Rotation paths and how fast each direction turns (deg/step)
Each turn is a multiple of 5 degrees from 10 to 175, or 0.
Rotation 1:
[ -2  18   5  10  10  21 -13 -11 -20 -25  11  -8 -13   9   8  14 -27  13
  -1   8   9  -2   2   7  10 -13   4 -22   6  -3  -5   0  15  -9]
[ -2   9 -11   8  13  23 -17 -23   1 -13   8 -10  -8  11   2  -7 -35  13
  16   6  11 -13  10  10   6  -5 -10  -9  -3  -4  -4   2  21  -4]
[ -8   7  -8   4  13  19  -8 -16  -7 -19 -13  -3  -8   9   8  10 -35  30
   8  15   2  -4   0  12  12   8   4  -5   9   5  -4 -11  15  -9]
[  2  14  -1   3  16  14  -9 -11 -12 -31   7 -11  -5  12  10   6 -26  10
   5  10   1  -2   2   7   6 -18   8 -10  14  -5 -11  -9  30  -7]
[ -8  11 -11   6  10  20 -19 -19 -14 -13  14   0 -14   5   5   2 -31  11
   5   5  12 -21  17  13  13  -4  -3 -12   3  -2 -12  -3  14  -2]
[ -2  15   2  11   9  22 -14 -18  -5 -16  -3 -12  -9  11   6   9 -36  26
   9  12   9   2  -5   9  10   4  -5 -16   2   2   3   2  13 -12]
[  0   6 -11   0  18  16  -9 -16   2 -27  -4  -8  -2  12   3  -3 -31  12
  14  13  -2  -7   5  11   5 -10   2  -2   8  -5  -7  -9  32  -6]
[-12   9  -9   5  13  19  -8 -11 -21 -22   5   3 -15   5  12  12 -28  20
  -1   6   5 -14  10  12  12  -5  10  -9  11   2 -15 -13  15  -4]
[  4  21   4  12   9  17 -17 -18 -11 -17  15 -16  -7  14  10   4 -29  15
   6   7  12  -3   1   4   9 -10  -4 -19   6  -4  -6   2  18  -9]
[ -5   7 -12   3  12  19 -18 -23   3 -14  -4  -4 -10   8  -4  -2 -37  14
  16  16   6 -14   9  15  10   3  -6  -5   2  -2  -3  -2  21  -6]
[ -8   8  -3   4  15  22  -2  -9 -12 -30  -8  -2 -10   8   9  15 -31  25
   3  11   1   2  -2  12   7  -3  10 -10   8   2  -3  -9  20  -9]
[  1  13  -7   5  17  16 -10 -16 -11 -23  17 -12  -4  13  14  -3 -26  11
   7   2   6 -10   8   6   5 -18   2 -10   9  -6 -15  -8  27  -3]
[ -7  15  -8   8   6  17 -21 -22 -11  -8   5  -3 -13   7   5   6 -34  19
   6  13  12 -17  10  12  18   7  -4 -11   6   3  -9  -4   9  -7]
[  2  15   5   7  11  20 -11 -13  -3 -26  -6 -11  -7  11  -1   9 -33  17
   9  18   4   5  -5  10   8  -5   0 -14   6  -3   3   2  24 -13]
[ -7   1 -16   0  20  22  -6 -14  -5 -27   3  -1  -8   7   6  -1 -31  12
  10   5   1 -13  12  14   4 -12   3  -3   4  -4 -10  -9  28  -2]
[ -7  14  -4  10  11  18  -9 -16 -20 -15   8  -5 -10  10  18  11 -29  29
   0   3  10  -8   4   7  13  -1   4 -14   9   4 -12 -10   9  -4]
[  7  20   1   6   8  13 -21 -22  -1 -15   8 -17  -3  15   3  -1 -30  10
  12  17   8  -5   2   6  11  -8  -5 -12   9  -5  -6  -1  24 -10]
[-10   3 -11   1  13  23 -14 -14  -5 -23  -8   4 -15   3  -5   7 -35  12
   9  17   3 -13  10  18  10   1   3  -7   3  -1  -3  -4  20  -7]
[ -4  10  -1  10  17  25  -1 -10 -13 -28   4  -9  -8  10  15  10 -30  25
   3   0   5   4  -2   8   2 -11   5 -15   3  -1  -3  -5  20  -6]
Directions:
[-2 -4 -8 -3  1  0 -3 -3  4  3  1  4  0 -2 -3 -6 -1 -5  3  0  0 -9  8  3
  0  0 -2  5 -1 -1 -4 -2  2  3]  140
[ -2  -1  -1   3   1   5   2   2  -6   0  10   1  -2  -1   5  -1   1   0
  -3 -10   4  -2   3  -1  -3  -5  -1  -4  -5  -1  -2   3  -3   4]  100
Rotation 2:
[  2  -5  15   6  -5  -3  12   5   3   6   9 -11  -9  -5 -22   8  25  -2
   5  -7 -10   4  -1  11   8   6  -7 -36 -12  -6   6 -11  -5  19]
[ -1  -9   2   4   2  -5   1  14  -6  -6  -6 -18   2  -6 -14  10  26  -4
 -13  -2  -3   0   3   1 -11   8 -19 -25  -2   0   6 -35   8   4]
[ -2  -7  30  12 -12  -9   9   8   1   5  -3  -8  -4  -7 -10  10  20   2
  12  -2   0  -1  -4   6  -3   1 -20 -18 -18 -13  12 -21  -4  15]
[ 11  -5   1   7   2   4   6  11   0   4   4 -18   3   0 -24   7  21  -1
  -5  -6 -10   4   8   6   4  11 -21 -37   0  -6   2 -16   1  14]
[ -9  -9  15   4  -7 -13   8   8  -4  -2  -5 -13 -10 -13 -11   9  26  -5
  -5  -5  -3  -6  -9   6 -10   3  -5 -23 -13   2   9 -33   2   8]
[  4  -8  18  11  -3   2   0  12   2   0  -2 -12   5   1 -11  14  21   2
  10   4   0   7  10   1  -2   3 -33 -22  -8 -14   9 -20   0  13]
[  9  -1  12   7  -6  -7  16  11  -2   8   6 -13  -3  -9 -26   0  19   0
  -6 -12 -10  -4  -7  11   0  11  -7 -32 -12  -6   4 -18   1  12]
[ -8 -12   7   6   0  -2  -1   7  -2  -2 -11 -23  -6  -3  -5  15  27  -7
  -1   0  -3   4   6   4  -9   3 -19 -26  -2   4  11 -30  -3  11]
[  6  -8  28  11 -11  -8   8  15   1   0   6  -1   4  -8 -21   9  21   6
   1  -1  -1  -1  -4  -1   2   4 -21 -20 -17 -15   1 -21   4  11]
[  7   2   1   6   4   3   9   5  -3   8  -3 -24  -4  -2 -16   2  22  -6
   3  -9 -11   4   4  16  -7   9 -17 -35  -5  -6  14 -20   1  11]
[ -7 -21  16  10 -12 -13   7  13  -1  -2  -4 -11  -4  -7 -14  16  23   0
  -9   0   0  -6  -3  -1  -2   4 -12 -21  -5   4   1 -29  -8  15]
[  5   3  18   5   0   1  -2   8   3  -2   1 -11  -1  -6 -15   8  25   0
  13  -2  -5   8   3   2   0   0 -26 -29 -16 -17   9 -21  13   6]
[  8  -8  10  11  -5  -4  19  12  -9  10   1 -15   6  -7 -19   3  18   0
  -9  -7  -7  -5   0  15  -9  14 -13 -23  -4   0   9 -23  -7  16]
[-11  -9   9   6  -5 -10  -3   8   8  -5  -6 -17 -17   0 -12  16  25  -5
   3   0  -3   3  -1  -1   1   0 -16 -31 -10  -7   6 -25  -3  14]
[ 11  -6  25   6  -5   2   9  12  -7   1   3 -11  13 -12 -17   3  21   6
  -1  -4  -5   0   2   1  -3   6 -25 -22  -9  -5   2 -27  12   3]
[ -2  -4   5   9   0  -5  12   7  -2   8   2 -13  -8  -2 -15  10  26  -7
   5  -4  -5   3   0  20  -7   9 -10 -28 -11 -11  17 -17  -9  21]
[  0 -12  10   9 -10  -9   1  16   3  -5  -7 -19  -2  -1 -18  10  16   2
 -10  -3  -4  -5   0 -10   2   5 -24 -28  -1  -1  -3 -30   2   9]
[  2  -2  27   3  -2   1   8   2  -3   4   4  -9  -2 -14 -11   6  29  -1
  14  -5  -7   4   0  11  -3   0 -13 -26 -18  -5  12 -22   7   7]
[  5 -10  -1  13   0  -4   9  17  -3   2   2 -13   6   1 -20  13  21  -2
 -11  -1  -2   2   4  11  -9  14 -22 -25  -1 -11   8 -21  -7  18]
Directions:
[ 0  7 -1  0  3 10 -2 -4  5 -1  3  0  3 -1  1  2 -3 -2 -2  0  0 -4 -5 -6
 -1 -3  6  8  2  0 -1  0 -4  3]  0
[-4  2  5 -1 -4 -6  3 -2  2  1  2  4 -7 -4 -1 -1  2 -1  4 -2  0 -2 -8  3
  1 -2  9  0 -8 -2  1  2 -1  1]  170
Rotation 3:
[ -4   4 -14 -17  -4  15   0  -2 -24  14   7  12   6   5  -3  -6   6  10
  11   8 -11   3  -1  16  -3   9 -13 -16  -9 -20 -12 -16 -29  18]
[ -3   0 -14 -26 -11  19  -3  -2 -25   1  24  13  10   7   8  -5  11  -1
   6   6  -6  -8   1  22  -3  -1  -5 -10  -6 -17  -9 -10 -20  20]
[ -7   7 -12 -12 -12   9   0   1 -29  -4  10   4   9  16   0 -15   6   7
   6   3   2  -3  -5  20  -2   0  -8  -9  -2 -16  -8 -20 -31  26]
[ -4   1 -15 -17  -3  18   3  -3 -23  15  11  13   4   7   0  -7   8  10
  13   7 -13   1  -2  15  -5   9 -11 -16  -3 -19 -10 -15 -29  17]
[  0  -2 -12 -27 -12  16  -4  -3 -25  -3  20  14  10   6   3  -3  11  -1
   4   5  -5  -8   3  24  -2  -3  -6 -12 -10 -17 -11 -15 -19  21]
[ -9  10 -13 -12 -11   8  -3   3 -31   1  11   4   9  14   2 -14   4   6
   7   6   1  -2  -5  19  -3   2 -10  -8  -7 -17  -8 -15 -31  26]
[ -4  -2 -15 -18  -5  21   5  -4 -23  12  14  12   5  10   3  -9  10  10
  14   5 -13   0  -2  14  -4   7  -8 -16   3 -18  -7 -14 -27  17]
[  1  -1 -11 -25 -11  14  -2  -4 -24  -5  15  14  11   6  -2  -4  12   1
   5   4  -3  -5   3  25  -2  -2  -8 -13 -10 -17 -13 -20 -20  22]
[-10  11 -14 -13  -9  10  -6   4 -31   6  13   5   8  12   5 -12   1   5
   7   8  -2  -2  -4  18  -2   4 -12  -7 -11 -18  -8 -10 -31  23]
[ -4  -4 -14 -19  -7  21   5  -4 -23   8  18  12   6  13   6 -10  13   7
  13   4 -11  -3  -3  16  -4   4  -6 -16   7 -15  -6 -14 -27  18]
[  0   0 -11 -21 -11  11   0  -4 -24  -4  10  13  10   7  -6  -4  10   5
   5   3  -3  -2   1  24  -2  -1 -10 -14 -10 -18 -14 -24 -24  23]
[ -9  11 -15 -17  -7  13  -6   4 -30  10  15   8   8   8   5  -9   2   4
   7  11  -5  -2  -3  17  -4   7 -11  -9 -13 -19  -9  -7 -29  21]
[ -3  -3 -15 -18 -10  20   4  -3 -24   3  20  11   7  15   7 -11  13   6
  11   3  -8  -7  -4  18  -4   1  -4 -14   7 -14  -5 -14 -25  20]
[ -1   3 -10 -17  -8   8   1  -4 -25  -1   6  11   9   8  -9  -7   9   8
   7   3  -2   1   0  22  -3   1 -11 -14  -8 -19 -15 -26 -27  24]
[ -7   7 -15 -20  -6  16  -6   2 -28  13  17  11   8   6   6  -6   4   4
   8  10  -9  -2  -1  17  -3   7 -12 -11 -13 -20 -10  -6 -27  18]
[ -3  -2 -14 -19 -12  18   2  -2 -26  -3  21   8   9  16   8 -12  13   4
   8   3  -3  -9  -3  21  -4  -2  -3 -11   5 -14  -5 -15 -23  22]
[ -4   4 -11 -12  -8   9   2  -2 -26   3   4   8   8  10  -7  -9   7  10
   9   4  -4   3  -2  19  -3   4 -12 -14  -5 -19 -13 -25 -31  23]
[ -5   3 -15 -24  -6  20  -4  -1 -25  13  19  14   8   4   5  -4   6   3
   9  10 -12  -2   1  17  -4   7 -10 -13 -11 -20 -10  -8 -24  16]
[ -3   1 -13 -19 -14  15  -1   0 -27  -6  20   8  10  15   6 -12  11   1
   5   3   1  -9  -3  22  -4  -4  -3  -9   0 -15  -7 -15 -23  23]
Directions:
[-2  0 -3 -1  4  6  0  1  0 11  3  2 -2 -2  5  1 -1  1  4  3 -7  1 -1 -5
 -1  6 -1 -2  1 -1  2  7 -1 -5]  130
[ 3 -5  1  2  3  1  6 -4  4  2 -6  2 -2  0 -7  1  3  6  4 -3 -4  4  0 -2
  0  2 -1 -5  6  0 -2 -8 -2 -1]  110
Rotation 4:
[  7 -11  -1  -2  16   1   2 -12 -16  -2  17  -1  -9   2   0 -13  -9 -10
   8   8 -25   7   4 -18  -6   7 -12  28  -6  16  11  -4  20  21]
[ 17  -1  -4  -4  -5  12  -5  -8  -1  -2   0  10 -18   4   1   0 -16 -15
 -10  11 -10  -1  -3 -23   9   3 -29  26 -18   8   9 -10  23  11]
[  7  -7   0   6  14  11 -18  -4  18   0   6   0   0   6  -3   4   1 -13
  -8  -5 -22  18  -2 -22   5   6 -21  23  -8  17  -5 -22  13  12]
[  8  -8   6 -13  19   2 -11   3  -7  -8  14  -5  -6  -2  -3 -11  -6 -14
   8   6 -34   0   8 -21  -2  13 -12  29   1  11   6 -10  17  11]
[ 13  -1   7 -11  -1  22  -4 -15 -11   2  -6   5 -10   8  -4  -4 -25  -6
   1   9 -17   3  -4 -20   1   8 -21  18 -15  15  11 -13  21  17]
[  6  -8 -10  13  14   5  -4 -18   6   5  15   8  -6  10   2   6  -4 -13
  -8   3 -15  18  -1 -22   3   4 -19  27 -13  19   1 -17  14  16]
[ 13  -8  -3  -6   9  -3 -14   7   6 -12  10   0 -14  -4  -2 -11  -2 -22
  -5   1 -29  -3   8 -22   7   3 -20  28  -5   9   7 -10  19   8]
[  9  -4  18 -14   6  24 -15  -1   3  -1  -7  -7  -1   5  -8  -4 -13  -5
   4   5 -21   7  -6 -19   1  11 -24  21 -10  14   4 -12  20  17]
[  5  -3  -4   1  21  10  -2 -17 -10   6  17  10  -5   7  -1   7 -14  -7
   3   9 -22  16   1 -24  -1  16  -9  26  -6  16   0 -17  11  14]
[ 14  -7 -10  -1   2  -2  -5 -12  -5  -9   6   8 -15   3   3 -14 -11 -20
  -9   0 -25  -3   7 -22   6  -1 -21  19 -12  15  14 -15  21  10]
[  9  -8  14  -1   5  15 -12   0  15  -2   0  -7  -6  10  -1   1   1 -13
  -3   5 -16   7  -7 -15   3   0 -32  28 -17  16   4  -9  19  20]
[  9  -2   0  -6  20  12 -13   3   3   3  14   3  -7  -4  -9   7 -14 -13
   7   8 -23  15   3 -23   2  17  -8  32   1  10  -5 -15  11  10]
[ 11  -6  -3  -9   7   8  -6 -16 -15  -5   0   4  -4   0  -3 -21 -17  -6
  -2  -4 -28   4   3 -27   3  11 -16  14  -6  14  10 -16  23  11]
[  4  -7   9   0   7   9  -2 -16  -1  -1   7   3  -8  19   8   6   1 -11
  -7  11 -17   2  -6 -18   0   4 -30  26 -20  16   9 -11  18  17]
[ 13  -3  -5   1  10   7 -16   3  14   0  13   5 -17  -1  -5   9 -15 -27
   1   7 -21   9   7 -17   5   0 -13  29  -5  15   2 -17   9  11]
[ 13  -9   2  -6  11  11 -12   0   0  -5   0  -7   0  -7 -10 -23 -11  -5
   3  -7 -24  13  -1 -24   3   7 -17  22  -3  13   3  -9  26  17]
[  4  -3   8 -10  13  12  -1 -12 -13   0   8   5  -4  11   3   7  -4  -1
  -4  15 -19   3  -7 -26   2  21 -25  29 -12   7   2  -9  20  11]
[  9  -2  -6  -1   7   7 -13 -14   4   0   7  13 -13  10   0   7 -18 -23
  -6   3 -25   3   7 -20   5   3 -14  16 -10  20   7 -27   7   7]
[ 10 -15   3   3  10   4  -9  -3   7  -4   7 -10  -6   3  -2 -19  -3 -16
   3  -3 -24  10   2 -14  -2  -6 -20  25 -10  21  10  -6  22  24]
Directions:
[-4  1  3 -4  2  0  2 -8 -9  1  0  2  2  6  2  1 -4  1  3  2 -5 -4  2  1
 -4  3  4 -6  0  4  4 -4 -3  0]  85
[  2   3   0   2  -2   3   6   3  -3   0   6  -2   1   0  -1  -1  -3   2
  -4  -2  -7   3  -1   2   2  -1 -10   0   4  -3   2  -1  -9   4]  0
[-2  0  1  1 -1 -5 -3 -1  5 -4  0  2  0  6  5  3  9 -4 -7 -2 -4 -6  1 -1
  3 -2 -5 -3 -2  1  0 -5 -3 -5]  95
